In the rows, zero is written as 128.
Each path below is one point turned by a fixed rotation once a step. After each direction that follows a path, write how fast that rotation turns it, in degrees each step (0 if it stays still).
Each turn is a multiple of 5 degrees from 10 to 175, or 0.
Each row of a path follows its step; steps can be skipped.
path 1
step 6: [124 134 136 127 108 129 129 139 124 130 133 142 111 119 117 114 112 135
 125 127 136 128 129 128 126 128 146 133 142 136 123 129 129 146 139 137
 131 134 133 121 143 142 128 117 135 123 132 132 127 131 122 127 119 117
 129 144 127 138 120]
step 9: [135 137 124 130 114 129 135 129 141 125 140 123 125 143 118 126 126 117
 129 130 135 123 125 127 141 138 127 123 137 137 135 122 137 120 134 137
 108 136 107 132 152 124 136 128 147 129 128 133 121 128 133 135 125 115
 133 124 127 124 126]
step 10: [141 134 126 123 122 136 123 135 138 128 145 136 123 132 119 145 127 128
 147 141 130 137 137 137 124 116 149 139 141 122 129 124 125 132 124 128
 129 136 140 129 144 130 118 128 131 127 140 132 136 129 123 140 132 117
 126 133 123 114 127]
step 12: [130 124 109 136 118 131 117 120 119 125 144 120 120 135 127 148 114 118
 122 129 122 132 138 141 120 126 123 142 127 126 139 126 129 124 128 117
 113 130 134 123 138 130 134 113 129 122 134 129 113 131 127 134 121 143
 135 131 142 117 128]
step 20: [130 129 126 132 120 125 119 122 134 127 140 135 122 138 134 133 114 122
 118 120 133 146 122 134 126 138 125 134 127 139 122 122 121 139 140 138
 112 140 109 129 139 139 117 124 130 118 130 132 117 123 138 132 114 125
 120 142 116 115 129]
step 24: [117 132 118 130 110 130 136 131 121 127 140 138 122 134 122 148 124 126
 127 142 129 127 125 125 136 126 142 130 134 148 137 128 117 133 140 134
 130 121 124 135 140 136 130 122 123 115 148 135 111 133 124 124 123 133
 142 127 119 120 133]
step 25: [132 135 134 125 109 120 129 145 128 129 120 120 135 127 108 128 104 105
 139 127 126 131 132 135 118 132 128 129 143 132 130 131 117 131 118 138
 123 122 129 136 139 129 124 133 135 130 140 120 128 128 130 139 117 118
 127 132 124 136 126]
step 28: [139 120 128 118 121 137 140 134 117 125 136 128 130 128 132 133 131 130
 130 135 128 141 130 128 140 130 136 135 145 131 127 117 122 126 126 121
 105 138 138 126 136 131 125 110 149 114 132 131 116 141 135 134 114 121
 134 135 120 126 129]
step 30: [139 138 123 131 122 123 111 128 136 127 143 132 133 144 140 127 118 117
 151 139 135 129 126 135 122 124 131 138 136 119 124 113 127 128 120 115
 121 129 132 109 148 119 133 132 139 134 124 132 128 135 132 129 123 124
 132 130 134 126 132]
[125 124 131 131 130 126 128 127 128 130 134 128 128 128 127 125 129 129
 130 131 130 126 128 127 127 126 130 126 127 124 124 129 128 130 128 130
 127 127 130 128 132 127 128 130 127 131 127 131 133 130 124 129 128 127
 128 129 129 128 123]  90
[130 126 128 123 127 129 126 127 128 128 130 126 127 124 131 131 126 131
 125 126 127 127 130 125 126 131 128 128 125 125 125 131 128 130 127 128
 124 125 129 126 131 128 129 128 129 126 128 129 132 126 130 128 127 128
 132 128 125 128 133]  45
[130 128 123 127 131 129 128 125 127 125 126 126 125 127 128 129 126 123
 128 131 126 130 129 130 130 131 132 125 130 123 128 126 126 125 129 126
 130 126 132 126 126 125 126 126 132 129 129 130 130 127 126 127 127 128
 128 130 130 128 128]  160
[126 127 129 132 123 127 126 132 126 128 125 129 126 125 127 127 125 126
 122 127 131 129 130 128 125 125 126 130 129 127 125 127 127 125 131 129
 124 126 129 126 125 128 126 130 125 128 130 127 127 126 128 126 128 130
 127 133 130 129 127]  55
